(in the rows, 128 means zero)
Z: 3 groups of rows, each row roughly a mix of its group's hidden directions; one row fits no group
Z (96 x 10)
[[129 173 103  92 118 163 145 139 155 128]
 [165 107 106 120 154  75 142 111 131 143]
 [ 97 152 153 101  92  93 107 146 112 131]
 [146  97 176 146 154 164 129 120 107 119]
 [ 98 103 112 156  86 134 132  85 113 128]
 [104 128 122 101 144  84 130 173 151 147]
 [115 110 112 122 143 150 120 101  63 125]
 [ 99 141 162 136 106 147 138 137 182 110]
 [146 167 115 128 138 167 108 148 172 121]
 [104  94 116 142 133 134  77 145 165 142]
 [146 131 103  77 171 106 138 126 117 108]
 [133  92 140 141 151 155 133  71 143 129]
 [149 125  95 108 102  80 138 131  90 131]
 [157 181 134 144 147 146 130 138 162 103]
 [120 176 118 131 157 123 132 175 121 157]
 [123 107 163 153  87 142 166 109 128 150]
 [115 164 149 117  82 132 118 171 141 118]
 [146 110  96 144 150 149 139  72 112 133]
 [110 145  67 148 111 165 130 129 127 135]
 [121 136  94 118 157 134 172 154 143 166]
 [166 115 172 127 115 100 100 130 109 100]
 [156 136 165 160 168 131 111 119 101 151]
 [116 116 155 109 126 132 170  93  83 127]
 [137  85 165 118 127 153 156 159 127 154]
 [ 63 129 106 156 146 111 110 129 128 120]
 [110 177 163 144 156 125 137 120 151 156]
 [118 141 129 176 108 141 134 169 115 165]
 [128 105 116 149 134 106 102  67 121 108]
 [159 114 131 155 125 156 130  69 115 114]
 [164 140 111  99 170 120 131 173 125 122]
 [119 109 130 193 126 105 123 125  97 144]
 [127 181 128 118 127 165 143 148 164 145]
 [115 108  94 106 169  88 137 127 142 154]
 [110  93 138 127 146 116  71 108 153 122]
 [122 131 163 127 153 134  85 129 127 180]
 [126 133  98  91  91 102 145 120  88 117]
 [126 116  67 151 157 149 113 108 128 116]
 [134 179 116 159 145 152 110 130 167 130]
 [101  90 133 109  73 144 121 107 124 118]
 [110 182 103 108  98 118  99 140 132 114]
 [114  84 153 137 129 110 127  86 105  98]
 [141  75 110 172 145 110 115 126 130 108]
 [154 137 111 164 102 110 146 178 135 143]
 [154 129 142  92  91 171 117  99 134 125]
 [119 152 138 176 173 122 101 140 138 148]
 [105 110 123 159 167  94 130 115  91 147]
 [132 155 181 151 131 141 144 147 159 154]
 [113  89 157 151 161 152 148 101 147 112]
 [150 131  93 147 123 140 160 175 103 148]
 [105  85 165  89 142 114 121 129 144 151]
 [131 141 110 112 132 177 114 108 176 110]
 [ 96 101 179 148 138 156 131 108 113 143]
 [168 153 101 117  94 120 115 122  86 116]
 [157 126 138 151 178 147 163 111 150 139]
 [165 147 100 109 118  87 126 133  87 137]
 [152 152 142  82 124 154 157 157 152 131]
 [151 192 107 123 107 132 126 158 125 128]
 [ 76 141 108 109 143 135 115 172 107 134]
 [117 113 167 162 149 158 146 118 162 107]
 [105 138 157 103  75 101 138 138 149 140]
 [150 172 131 126  99 102 134 122 125  78]
 [133 114 163 108 162 129 151 104 108 173]
 [124 145 103  78 115 131 146 149 161 159]
 [147 146 137 105 145  92 139  79 138  97]
 [161  93 141 102 140 133 139  84 158 142]
 [138 119 107 105 102  83 142 116 146  84]
 [162 117 157 156 176 114 113 105 111 131]
 [146 105 108 139 138 111 106  70 104 113]
 [150 109  74 110 151 106 115 123 152 103]
 [ 86 147 118 146 125 190 136 133 123 131]
 [134 128 119 177 123 141 150  76 151 124]
 [125  78 141 153 172 137 103 107 135 125]
 [132 155  96 132 178 161 145 139 146 146]
 [184 138 144 143  89 132 132  99 126 111]
 [ 91 150 106 102 132 151 140 175 132 151]
 [121 124 132  68 100 164 133 136 151 120]
 [125 110 117  64 130 143 166 116 123 127]
 [ 75 134 144 101 106 165 126 134 142 152]
 [138 116  88  92 129  96 110 102 101 104]
 [148  83 149 100 141  88 118 127 106 105]
 [150 134 100 114 142 100  81 144 122  90]
 [126 137 110 129 133 128  83 132 180  93]
 [145 140 131 104 170 123 113 112 183 119]
 [118 112 140  87 140 161 146 126 172 156]
 [134 123 168 174 111 127 107 108 115  91]
 [135 180 126 154 117 153  97 160 120 140]
 [105 170 116 140  85 171 130 137 127 121]
 [ 76 118 120 130  94 162 125 124 128  93]
 [106 153 169 125 135 100 146 154 111 167]
 [ 76 117 130 160 142 115 130 112 172 129]
 [123  76 151 147 162 131 149  95 124 118]
 [131  93 178 102 105 105 154 120 112 130]
 [119 160  98 108  73 121 134 145 108 112]
 [112 114 124 105 136 126 147 109 191 155]
 [139 113  91 139 172 148 148 110  91 143]
 [ 90 143 156 121  97 172 103 143 133 112]]

one row of each group, then the others: which group is each in?
[164 115 150  78 121 137 143 128 163 149]
(98)
[149 128 115 127 102  85 125 125  71 126]
(14)
[ 92 166 127  84 137 108 149 135 109 150]
(19)

[116 169 129 137 102 163 148 125  95  93]
(14)
[113 160 125 105 132 171 140 106  84 112]
(14)
[ 90 114 145 136 173 131 134 175 120 138]
(98)
[130 121  66 124 159 124 101 124 115 104]
(19)
[113  98 153 114  76 132 155  97 121 129]
(19)
[180 131 145 139 106  93 112 123 100 104]
(98)
[125 120 104 139 130 134 106 101  90  74]
(14)
[154 168  92 110  79 118 127 125 121 126]
(98)
[119 163 131 160  80 166 128 119 131 110]
(98)
